In the data rows, 128 means zero.
Two rows play each game, the first against the second. How much does the first row win by? 10 is about a draw, 20 a big win and 0 a big loss. Wins can go round in a circle: one row can beat a second, the second a third and the third the first. Each row has two weighted sums of its numbers, A and B, taken from their middle values. A row wins by its A times the other's B, less its B times the other's A.
120,131,132,133,120,133,123,134,137,136,126,138,125,133,132,131,133,134,129,132,122
124,122,112,040,083,179,084,144,110,181,143,113,140,131,139,135,088,118,145,120,169 -> 16
138,134,133,138,141,137,113,120,111,130,140,141,149,117,130,133,115,113,120,134,143
107,112,106,089,107,109,144,142,157,131,105,106,088,156,127,121,159,162,117,117,092 -> 10
138,133,124,131,139,146,105,120,090,125,145,148,165,114,137,141,101,106,110,128,151
110,134,124,114,099,126,160,143,132,134,107,139,115,155,142,130,144,128,115,120,124 -> 8
121,121,119,097,109,101,133,128,171,154,112,106,088,149,119,108,149,162,111,127,081
110,100,089,135,092,152,146,169,102,085,095,122,115,178,171,165,142,129,169,085,172 -> 18
128,134,122,135,125,143,126,131,106,130,130,153,150,125,142,139,113,113,104,124,148
140,124,125,140,134,146,099,124,099,122,143,141,159,118,138,141,104,115,127,132,152 -> 10
105,121,109,098,097,121,163,148,141,123,100,127,102,164,142,136,156,139,125,112,112
132,138,140,141,132,125,124,125,127,134,136,143,130,121,126,125,122,123,127,138,132 -> 9
130,138,136,135,132,129,125,124,119,133,133,145,138,121,128,128,120,117,116,132,138
134,134,135,141,137,125,122,122,127,132,136,140,138,117,125,120,122,122,129,137,131 -> 10
116,133,131,129,118,132,135,135,136,134,124,143,125,134,137,133,133,130,126,129,122
134,132,131,140,133,135,115,122,111,130,137,144,146,120,134,135,112,115,121,132,143 -> 10
111,122,125,113,106,131,137,141,146,130,111,127,111,145,135,145,145,146,125,120,112
130,129,132,136,129,134,119,126,119,132,132,143,142,122,135,134,119,118,123,131,140 -> 8
153,124,124,139,140,153,085,117,078,118,156,137,172,111,138,145,086,106,122,127,163
131,131,133,140,133,130,120,128,132,133,135,140,134,122,129,123,124,125,132,136,131 -> 10
129,133,133,138,134,129,121,128,131,134,135,141,136,123,129,127,124,124,132,136,132
123,123,132,133,119,134,109,129,146,135,126,113,115,124,120,126,138,155,138,132,107 -> 10
121,132,132,124,117,128,125,133,144,142,123,133,121,137,129,125,137,136,127,133,114
121,134,125,130,122,134,136,132,127,131,122,145,136,131,141,136,129,123,122,126,134 -> 11
111,117,111,096,108,108,139,139,154,137,106,111,096,154,129,116,154,155,112,119,094
135,128,140,146,129,129,107,121,151,139,135,110,115,118,112,120,134,153,148,141,106 -> 11
124,133,128,131,126,133,134,131,127,133,123,145,136,129,139,132,127,122,118,128,136
108,108,097,075,115,079,145,136,169,141,093,091,075,160,122,099,170,180,108,113,068 -> 10
133,135,142,132,129,121,124,122,137,146,133,133,122,123,119,110,128,133,137,141,123
128,135,131,133,131,132,126,126,125,134,132,144,139,124,132,131,123,117,119,131,135 -> 9
130,133,136,138,130,129,117,125,132,136,133,139,131,123,127,125,122,126,135,140,131
132,133,134,141,134,127,121,124,134,133,133,138,135,122,129,119,124,125,133,137,130 -> 10
194,175,195,166,214,094,158,069,137,108,197,092,121,062,043,086,097,066,108,168,107
115,133,122,124,116,131,152,139,130,129,115,143,129,140,143,133,138,123,116,123,129 -> 7
136,130,132,141,135,135,114,122,112,130,137,141,144,120,133,135,113,118,125,132,146
132,135,122,130,136,144,110,126,097,124,138,152,164,115,141,143,106,108,103,123,147 -> 8
126,133,132,130,124,130,120,129,140,141,127,136,125,128,127,121,133,133,131,135,120
145,131,140,147,145,130,108,120,118,130,146,130,141,111,118,124,114,121,141,143,137 -> 10
126,138,136,138,129,126,127,129,131,137,133,143,126,126,127,125,126,127,129,137,130
117,134,131,129,118,130,132,136,133,135,124,142,127,132,137,133,135,133,126,129,124 -> 10
132,132,121,131,138,141,109,125,100,128,138,147,160,115,137,140,111,114,110,128,145
114,132,117,125,107,140,156,145,120,124,112,145,128,148,150,138,134,116,117,117,143 -> 3
139,127,137,124,125,098,130,109,177,160,121,096,093,125,107,096,144,172,128,137,081
182,164,189,168,184,082,147,081,156,138,173,092,101,082,063,059,127,126,142,164,103 -> 8
119,125,130,121,116,134,120,134,145,137,121,125,119,132,128,131,139,144,128,129,113
128,140,140,138,125,124,132,126,128,137,133,143,127,126,126,120,126,123,124,140,129 -> 12
175,187,185,091,190,069,175,075,139,164,176,091,119,063,033,042,099,062,100,182,115
111,108,116,109,120,124,126,135,152,126,111,106,107,136,126,129,153,160,129,121,103 -> 15
130,121,130,113,122,110,123,119,170,158,117,098,095,132,114,111,144,171,126,130,084
177,160,182,190,178,075,148,083,166,126,160,102,099,088,080,057,138,143,139,158,094 -> 11
121,130,118,095,150,105,105,123,142,148,131,122,150,104,123,097,127,132,141,148,112
125,133,133,137,128,129,124,130,134,137,130,143,130,128,131,128,126,127,128,137,128 -> 8
128,134,132,137,133,128,127,125,128,134,131,142,139,122,130,128,124,119,124,132,133
127,133,134,137,127,129,123,127,135,135,131,141,127,127,131,125,129,131,130,135,123 -> 10
117,130,127,118,110,127,124,133,150,141,122,125,111,141,128,129,142,146,121,130,108
112,132,121,109,103,124,154,144,133,132,108,137,116,151,142,129,146,129,117,121,119 -> 12
134,134,130,137,134,137,117,123,107,131,137,146,149,120,133,136,116,112,116,130,144
118,135,123,124,114,142,149,138,118,135,118,147,139,138,146,137,124,117,109,118,146 -> 8
136,136,144,140,133,122,117,118,139,144,140,132,122,119,116,111,122,132,143,146,125
131,135,126,135,136,136,119,124,106,128,133,146,154,119,137,136,118,112,110,129,143 -> 10
131,140,137,137,127,127,126,125,128,140,136,144,130,122,123,122,122,122,129,138,130
124,127,128,140,125,137,111,134,136,132,128,130,133,123,129,130,131,135,136,134,125 -> 11
126,132,124,133,127,140,122,130,114,130,132,148,149,124,141,139,118,118,116,126,141
150,122,136,158,148,143,092,120,111,122,149,126,151,106,125,126,111,120,148,140,142 -> 9
118,127,122,130,114,139,138,137,118,128,120,149,135,134,146,142,128,125,122,122,143
089,071,074,120,088,147,171,182,108,060,071,087,100,196,171,179,168,146,200,054,164 -> 8
115,122,122,111,114,122,128,136,151,135,115,116,106,142,127,126,148,152,119,125,104
152,123,132,146,143,149,089,118,091,123,153,134,162,111,131,135,097,111,131,135,158 -> 8
140,134,130,134,137,143,105,121,097,128,145,147,158,115,132,139,103,107,112,132,152
181,190,192,088,187,069,175,072,140,166,178,085,113,061,028,034,101,068,109,184,112 -> 7
116,132,128,125,114,132,131,139,142,135,119,137,121,135,133,134,136,132,124,128,119
104,115,107,094,098,111,157,148,149,126,099,113,085,168,132,125,160,155,118,114,098 -> 10
133,134,132,137,138,135,115,121,109,130,137,144,150,119,131,134,113,114,117,131,144
116,129,127,115,110,125,129,134,149,140,116,126,111,141,130,125,143,143,116,129,106 -> 13
111,118,111,095,111,105,135,136,163,140,108,108,092,150,124,112,154,161,112,121,091
141,127,140,157,137,136,099,123,127,130,147,125,134,113,123,124,118,125,151,142,138 -> 11
150,131,122,141,134,150,092,118,079,124,152,144,168,119,138,149,087,102,113,129,162
127,142,134,145,132,121,165,121,133,109,115,127,111,143,128,133,147,130,129,109,124 -> 14
177,168,187,137,167,069,156,084,161,164,164,089,095,084,060,029,132,131,147,174,106
140,134,132,135,141,143,104,118,097,129,147,142,157,115,130,136,106,107,118,133,149 -> 11
111,118,122,112,114,133,129,140,144,128,112,124,118,135,131,140,145,144,129,121,113
123,118,124,109,118,105,126,122,171,156,115,097,090,138,114,111,148,171,120,131,078 -> 14
111,110,109,095,117,109,128,133,162,138,109,099,092,145,121,118,157,170,121,120,087
123,132,129,133,124,131,120,131,138,138,127,139,127,127,129,127,131,134,132,135,125 -> 11
126,132,129,133,128,131,126,129,128,132,127,145,139,128,139,134,123,120,125,131,136
142,132,137,143,142,134,107,119,112,129,146,134,149,114,124,127,110,118,135,138,141 -> 10
156,166,155,167,187,058,163,089,169,134,135,114,115,093,095,064,144,116,095,155,098
120,131,133,132,116,136,120,132,142,142,128,133,120,131,125,131,133,142,134,135,115 -> 3
119,135,128,121,113,124,146,136,134,137,117,143,121,140,139,125,138,126,117,129,125
136,131,137,142,133,129,109,121,135,139,137,129,132,118,120,117,124,133,143,141,126 -> 9
117,132,127,119,110,127,131,135,145,139,118,134,115,140,132,134,143,138,119,129,115
125,134,135,138,125,130,122,129,132,138,134,143,127,130,130,129,127,131,133,137,128 -> 10
116,133,132,115,106,126,134,138,146,137,116,132,110,146,129,129,143,139,117,129,114
120,132,129,120,116,131,124,134,147,141,120,130,119,136,128,129,137,140,127,131,114 -> 11
122,136,118,127,122,140,147,133,114,129,117,146,147,132,145,139,123,113,104,118,145
136,125,118,137,131,147,101,126,093,119,139,147,163,118,145,148,104,116,119,125,152 -> 13
113,114,097,120,153,057,166,121,160,116,076,105,095,146,127,121,174,168,100,114,073
129,136,137,132,126,126,121,125,138,142,133,135,127,126,124,119,127,131,134,137,125 -> 11
196,167,188,204,233,097,154,067,158,079,194,097,130,063,060,104,110,079,100,161,092
146,134,143,148,146,124,108,117,129,136,148,128,134,109,113,113,119,127,146,146,131 -> 11
132,136,132,132,132,132,125,122,114,133,134,147,143,124,133,133,119,113,112,129,143
120,134,118,126,120,142,142,133,112,130,118,147,145,129,143,139,120,114,102,121,144 -> 6
058,045,035,043,101,097,231,182,161,045,048,039,022,221,140,161,226,214,166,041,068
161,125,149,165,156,139,084,111,109,127,163,114,142,099,108,129,105,124,166,152,138 -> 10
127,126,129,141,127,138,112,129,131,132,132,134,134,123,132,132,124,128,137,133,132
135,135,131,137,139,135,117,120,107,130,136,142,150,119,132,131,114,113,111,128,141 -> 10
130,136,138,133,126,123,126,125,139,145,133,137,121,128,122,111,129,134,134,139,123
174,128,128,144,145,167,065,107,056,118,175,129,179,109,132,159,055,086,115,130,181 -> 10
160,147,156,147,149,052,164,095,181,160,126,100,087,109,092,046,150,159,126,157,088
133,130,132,141,138,131,120,126,129,132,135,136,141,118,128,125,122,123,132,138,133 -> 12
129,139,135,134,135,129,125,122,116,133,135,145,140,123,128,129,121,113,115,132,138
123,127,125,132,124,138,122,133,128,130,126,139,138,125,139,138,126,129,133,129,134 -> 9
133,120,120,162,159,135,111,125,138,098,130,112,155,106,129,121,137,134,150,123,122
131,121,103,146,115,153,112,134,084,109,128,150,161,133,160,166,102,108,118,108,174 -> 9
090,049,072,139,096,155,142,179,105,042,073,078,106,189,174,184,162,147,230,050,174
130,131,133,137,130,129,117,127,134,135,133,135,131,125,128,123,126,128,135,136,125 -> 10
140,124,132,144,133,138,104,123,115,128,137,134,145,118,132,131,115,120,139,135,143
117,132,127,126,117,132,131,136,136,137,124,141,126,134,135,134,135,130,123,127,123 -> 10
122,135,136,132,120,127,123,130,141,143,130,137,121,131,126,123,132,135,134,138,120
141,124,103,138,121,151,100,130,077,111,139,150,172,124,154,167,092,104,112,116,170 -> 17
118,119,125,115,118,131,118,132,148,139,117,114,113,133,124,126,142,155,127,128,105
135,125,131,149,137,138,106,124,124,127,138,131,143,116,130,128,119,125,139,134,139 -> 12
118,134,129,122,114,124,136,136,138,139,119,139,121,141,135,128,139,131,120,127,119
132,134,138,138,129,126,120,124,136,143,136,136,122,124,120,118,125,134,139,142,127 -> 10
118,125,125,128,121,137,128,136,132,125,117,137,132,129,138,141,132,133,131,124,128
120,125,129,129,122,135,120,133,140,132,121,128,128,126,130,134,135,139,132,130,119 -> 11
118,131,129,130,123,131,130,133,136,134,123,143,130,129,134,133,132,128,127,128,126
074,002,072,133,086,157,130,185,130,006,060,033,091,197,169,180,183,166,248,026,165 -> 15
120,136,132,125,114,124,137,134,138,138,122,141,118,139,135,127,138,132,122,133,121
134,131,133,144,138,130,110,123,131,132,137,131,133,118,123,122,123,127,141,141,130 -> 11
133,137,139,148,136,118,154,116,138,116,116,122,115,134,123,126,147,136,129,116,119
177,119,138,158,157,159,060,107,076,116,175,115,176,095,124,141,079,105,145,143,162 -> 7
068,046,034,040,118,077,202,169,171,067,050,034,032,200,134,134,223,221,159,052,059
116,117,114,097,119,105,128,128,161,144,108,103,098,141,120,107,153,164,120,124,090 -> 15
130,130,130,137,129,135,120,124,116,130,133,143,146,122,137,136,118,116,122,129,140
138,130,134,142,140,138,108,123,104,127,143,139,148,114,128,133,109,116,128,135,145 -> 10
115,130,130,129,114,135,136,136,132,130,120,141,121,137,139,140,135,136,128,127,126
135,134,137,137,137,129,117,120,115,131,139,139,145,118,126,129,116,117,125,135,139 -> 9
141,132,129,180,182,076,174,103,148,067,092,118,107,121,124,125,165,156,101,123,085
116,131,126,115,108,127,140,138,140,134,114,134,117,141,138,134,142,136,121,126,117 -> 13
138,124,123,137,133,145,103,125,101,121,142,143,157,118,139,142,108,116,125,130,150
101,106,101,084,105,111,152,147,155,121,099,102,085,163,130,126,165,165,123,107,092 -> 12
140,129,136,146,139,133,110,122,117,129,142,133,142,116,127,127,116,122,137,136,139
069,040,038,046,120,085,205,168,168,056,050,030,033,198,132,138,223,221,166,048,062 -> 10
135,136,136,136,137,130,122,122,119,132,139,137,141,118,126,128,119,115,119,134,137
137,133,135,140,135,131,117,120,115,133,137,140,141,118,124,131,117,120,125,137,141 -> 11
115,106,103,057,086,174,085,151,124,171,132,110,139,131,152,138,108,129,160,117,168
134,135,131,138,140,130,120,120,123,133,138,138,145,116,125,123,120,119,124,135,135 -> 16
134,133,136,141,141,126,118,123,124,133,139,138,142,119,124,123,119,121,129,136,134
118,138,128,127,120,132,147,134,127,136,119,146,129,136,139,128,132,123,113,127,133 -> 9
120,129,129,126,118,134,121,134,142,138,124,130,122,131,129,130,135,140,130,131,119
128,135,131,134,136,130,123,123,124,131,131,142,144,121,129,126,122,117,119,131,135 -> 9
132,136,135,135,135,131,122,120,113,133,135,143,144,120,129,131,118,115,114,133,140
115,131,129,117,107,126,139,139,140,137,117,137,116,145,135,133,142,134,119,125,115 -> 14
153,122,132,152,149,147,087,117,096,120,155,130,161,107,129,134,098,114,140,138,154
107,111,114,100,107,120,140,143,153,126,110,112,095,152,131,135,153,159,123,117,099 -> 12
141,134,123,132,137,149,101,121,084,124,148,146,169,113,137,145,095,101,105,130,157
141,130,131,138,142,142,100,119,098,126,147,138,157,111,130,134,106,110,123,133,149 -> 13
134,137,137,138,137,131,120,120,116,131,135,142,143,118,126,128,118,118,122,134,140
122,136,124,130,122,142,137,130,111,131,126,149,147,126,142,139,119,114,102,122,143 -> 8
116,132,130,125,112,128,146,136,130,132,118,145,120,140,140,132,138,131,122,127,125
136,130,128,141,135,143,107,121,099,125,142,146,156,117,136,141,106,110,113,131,150 -> 9
134,134,137,142,133,122,123,123,131,135,137,141,133,123,126,122,121,124,132,142,133
111,139,126,116,106,126,162,141,132,137,110,141,119,155,140,121,143,118,108,122,127 -> 10
125,135,127,132,126,136,131,130,116,133,128,149,141,127,137,136,118,116,110,126,141
134,126,138,156,128,135,102,124,143,136,134,117,123,117,115,121,128,146,153,142,117 -> 10
117,131,128,123,113,127,141,136,133,133,117,142,124,138,139,134,137,129,121,127,125
117,138,132,127,115,125,142,135,134,138,121,146,121,139,136,125,137,127,119,133,126 -> 11
133,138,136,136,139,128,120,119,119,133,136,140,144,118,126,128,120,119,120,135,136
115,131,130,125,116,133,132,135,138,134,119,141,123,136,135,135,136,135,125,127,120 -> 12
117,134,132,131,117,131,126,136,141,139,128,140,120,135,131,125,134,133,127,133,120
139,131,141,145,136,127,111,121,131,135,145,134,128,116,119,117,121,130,146,145,132 -> 9
132,128,131,140,140,136,114,127,125,128,134,137,144,119,133,127,120,121,131,132,137
128,127,128,135,126,135,121,129,121,132,131,143,139,129,139,139,120,121,131,133,140 -> 9
124,108,094,143,100,155,130,157,091,094,104,139,131,160,170,167,128,123,150,093,178
111,110,098,081,127,069,148,127,171,141,087,092,083,153,121,097,172,179,107,117,068 -> 17
074,017,072,082,102,169,126,177,136,077,079,039,107,161,146,172,174,176,246,052,137
165,117,121,125,108,181,054,124,072,133,167,118,165,130,139,138,059,104,145,127,186 -> 15
127,129,129,139,128,135,118,132,131,133,131,139,132,127,133,133,123,127,134,137,131
135,130,122,134,135,143,106,123,094,121,141,149,165,116,142,145,104,109,110,125,150 -> 13
148,129,126,136,143,149,094,119,087,122,153,140,168,110,133,139,096,104,116,132,153
134,134,136,140,139,130,121,122,122,129,137,139,141,118,126,127,120,118,123,136,134 -> 13
146,127,148,167,145,131,093,115,139,133,152,112,125,107,105,112,121,138,164,151,122
139,134,125,133,137,146,105,121,089,126,147,148,168,115,135,144,096,099,106,129,155 -> 13
121,132,129,128,120,134,124,133,137,136,125,140,130,131,133,130,132,132,128,133,126
133,133,134,138,136,131,124,123,124,133,134,143,141,118,127,128,118,120,123,134,135 -> 9
123,134,126,128,127,135,130,129,125,134,125,146,141,128,138,134,126,121,113,125,137
158,123,133,153,144,151,083,118,092,119,156,127,161,106,129,134,094,111,140,137,152 -> 8
127,139,136,132,128,127,131,128,123,137,134,145,131,124,130,122,124,121,121,134,132
131,135,133,135,138,131,120,122,118,131,134,143,145,117,130,130,119,117,118,133,138 -> 10
106,126,114,102,098,118,156,147,145,130,106,127,100,161,138,126,152,140,116,118,109
117,138,133,120,107,120,140,136,140,144,120,138,111,148,131,121,140,137,119,133,116 -> 7
119,132,124,128,116,139,142,138,121,135,120,148,135,136,145,137,128,121,114,124,141
131,133,136,140,134,126,123,125,128,134,135,141,137,121,126,123,122,123,129,138,133 -> 10
117,130,129,127,119,132,131,133,138,136,122,138,126,134,134,134,134,134,127,130,122
135,134,131,136,141,136,113,121,109,129,139,143,151,117,131,130,115,114,119,130,142 -> 9
136,130,133,141,138,131,114,122,119,128,138,138,143,120,128,130,116,120,131,137,139
177,176,189,127,173,069,165,080,159,165,166,088,094,080,050,025,127,114,136,177,108 -> 10
115,131,131,121,107,128,126,135,148,141,123,131,109,140,127,130,139,145,125,131,110
124,130,127,132,123,136,130,133,126,131,128,147,138,129,141,138,124,123,121,129,137 -> 10
129,130,125,134,130,139,115,128,109,130,133,146,151,121,138,139,116,118,120,131,142
131,132,135,139,134,128,124,122,125,131,135,143,138,120,128,125,120,120,125,136,136 -> 11
120,133,132,121,114,125,121,130,148,145,125,128,115,134,123,121,135,143,128,134,111
119,138,134,127,115,124,134,134,139,139,124,143,121,136,133,122,135,128,124,133,122 -> 11
112,128,123,110,100,121,146,142,147,129,111,130,102,153,135,133,146,141,116,123,108
169,182,166,148,219,077,157,080,141,119,179,113,142,062,062,079,104,056,068,168,105 -> 15
124,133,132,136,123,131,128,131,132,135,130,146,128,129,132,129,127,127,129,135,129
148,122,138,162,148,140,090,123,124,125,151,117,144,104,120,123,112,127,159,145,137 -> 11
151,137,152,135,136,068,154,095,181,159,119,100,083,119,098,065,149,168,124,145,082
130,133,132,134,134,130,122,124,125,132,131,143,140,122,132,129,121,120,124,133,135 -> 7
117,129,124,128,114,138,146,141,128,125,115,144,125,139,145,140,135,127,125,123,135
188,169,193,143,190,089,145,078,145,144,185,084,111,072,048,063,109,103,140,170,111 -> 11
112,134,125,113,100,123,153,143,139,134,109,139,108,156,139,131,145,131,119,124,119
191,186,206,091,184,083,164,069,123,171,192,078,110,061,019,050,090,071,127,187,115 -> 6
111,128,127,115,104,127,135,140,146,136,115,131,110,144,134,134,143,142,117,127,111
113,130,123,115,107,128,141,141,139,132,112,135,117,144,137,135,144,135,121,123,118 -> 11
117,115,118,099,115,105,127,129,167,147,112,100,091,144,119,114,153,168,117,124,082
121,131,128,132,121,134,135,135,126,131,124,147,135,132,142,138,128,126,123,128,135 -> 10
139,123,126,140,135,141,099,123,102,122,143,139,158,117,137,138,107,117,131,131,152
111,136,119,105,098,119,169,142,134,134,101,135,111,161,142,123,150,122,107,120,118 -> 8
113,121,120,107,109,121,134,136,151,134,112,120,105,146,129,129,149,152,118,122,103
196,182,206,108,193,087,156,066,128,162,198,073,109,063,022,055,092,080,136,182,113 -> 5
129,133,135,138,134,129,124,125,130,135,132,143,136,124,132,127,123,119,127,136,133
120,129,126,129,119,138,130,136,126,130,122,142,134,129,142,139,128,130,130,129,135 -> 9
136,135,118,128,139,147,107,125,090,119,142,151,173,114,140,146,099,101,100,125,154
137,133,119,129,139,148,103,125,087,120,142,148,177,111,144,150,099,103,100,124,152 -> 8
193,178,198,133,201,089,156,068,128,134,197,088,119,061,034,075,090,064,114,173,111
132,136,135,136,138,129,126,121,123,131,134,141,141,118,128,128,119,119,121,133,136 -> 8
111,127,124,117,106,133,141,142,138,129,114,136,119,142,139,146,140,137,126,122,121
114,131,126,115,108,128,138,139,142,136,114,133,116,143,136,134,144,137,121,125,116 -> 10
124,116,101,144,106,155,126,147,089,107,117,145,143,145,164,167,115,118,134,100,174
193,179,200,128,198,088,158,068,128,143,194,085,114,063,031,073,090,071,119,177,109 -> 15
128,126,133,141,124,135,107,126,143,135,130,119,122,123,122,123,133,146,142,137,114
118,123,122,109,117,119,119,130,156,142,118,112,104,139,122,123,146,159,122,131,097 -> 8
125,107,097,147,102,157,123,150,084,095,113,145,139,149,170,171,117,122,143,097,184
131,134,141,138,135,122,123,121,136,141,135,137,128,121,122,114,125,129,136,140,125 -> 10
112,132,129,123,108,125,147,139,134,133,115,141,116,145,139,133,140,131,120,127,124
146,125,139,153,140,135,100,120,117,129,147,125,137,111,120,126,114,122,150,142,142 -> 11
134,129,135,142,129,133,109,125,122,131,139,135,137,119,127,128,119,125,140,138,139
069,037,059,096,098,141,196,190,114,034,046,051,080,204,166,196,192,169,226,036,139 -> 10
104,111,098,076,106,094,149,141,163,132,096,098,080,163,126,106,166,171,115,111,083
142,130,131,139,139,142,104,122,098,123,144,143,158,115,133,136,105,111,120,130,150 -> 12
114,129,126,120,110,128,145,140,137,131,114,139,119,142,139,136,140,131,122,126,121
140,136,121,130,140,151,106,120,085,120,145,149,174,112,138,144,091,095,098,126,157 -> 11
106,108,096,073,110,086,146,140,166,137,095,094,077,160,123,104,168,177,111,113,076
077,034,070,128,083,155,144,188,114,035,062,059,088,205,177,190,174,155,247,038,171 -> 9
126,132,121,134,129,140,121,130,110,128,128,150,154,121,142,141,117,118,110,123,144
128,129,132,143,124,139,115,132,127,129,130,136,133,123,135,133,124,130,137,132,133 -> 8
165,151,170,155,146,078,146,098,172,157,151,106,085,106,084,054,135,155,156,168,106
104,118,110,095,098,112,151,145,151,131,102,116,092,161,133,122,158,154,117,116,099 -> 8
127,137,122,132,129,141,126,128,107,130,131,149,154,121,141,138,116,112,104,122,146
127,125,122,135,128,140,116,130,113,126,130,144,150,121,142,142,119,121,128,129,141 -> 10
122,133,130,134,125,133,131,131,128,135,128,146,131,130,137,131,127,126,128,132,130
115,136,132,120,104,122,143,137,135,142,117,142,113,147,138,124,141,129,117,129,121 -> 9
126,122,127,148,129,141,107,132,128,122,127,126,138,119,131,137,127,134,140,131,132
130,135,136,140,134,123,121,125,128,134,134,140,135,121,125,122,126,124,130,137,133 -> 8
123,121,109,149,179,066,174,113,151,083,080,114,110,134,127,138,173,160,099,112,079
190,179,195,153,204,088,158,069,130,122,196,093,115,065,038,078,092,067,110,173,113 -> 13
107,116,113,099,104,121,151,146,146,126,106,120,097,155,134,135,154,149,122,116,105
127,131,131,138,130,134,119,129,130,134,131,140,138,124,132,130,125,124,131,136,132 -> 10
127,135,136,135,125,125,128,128,134,141,131,145,124,131,127,121,131,129,129,140,125
189,173,190,176,220,098,159,073,136,097,197,102,130,063,047,100,093,059,094,169,108 -> 7
117,127,126,118,110,125,128,133,149,139,119,124,108,143,127,127,144,146,117,127,107
177,175,172,179,229,086,161,079,144,092,186,119,143,067,068,103,101,054,068,168,106 -> 8
195,175,203,128,188,089,154,070,135,152,191,080,104,069,033,059,102,092,139,177,111
129,137,136,139,133,121,128,123,132,135,133,142,129,123,126,119,126,124,126,139,130 -> 10
128,138,135,134,127,127,134,126,127,137,131,146,129,127,128,123,126,121,122,135,133
116,117,121,110,114,123,121,134,150,136,116,114,107,137,126,128,144,154,125,126,103 -> 11
117,135,131,122,113,124,132,135,142,142,122,135,117,138,130,123,137,138,123,132,115
128,126,133,135,120,130,110,128,151,139,131,116,115,126,119,125,136,153,139,137,108 -> 10
122,131,131,128,123,130,122,128,140,139,125,134,126,129,129,123,134,135,131,134,120
120,137,129,127,118,129,137,134,132,136,123,145,125,135,137,126,133,127,121,130,128 -> 10
118,130,118,125,118,141,143,137,117,128,117,146,141,132,147,139,128,120,111,120,144
146,135,125,130,144,154,096,117,080,123,154,143,175,109,136,144,088,093,104,130,160 -> 13
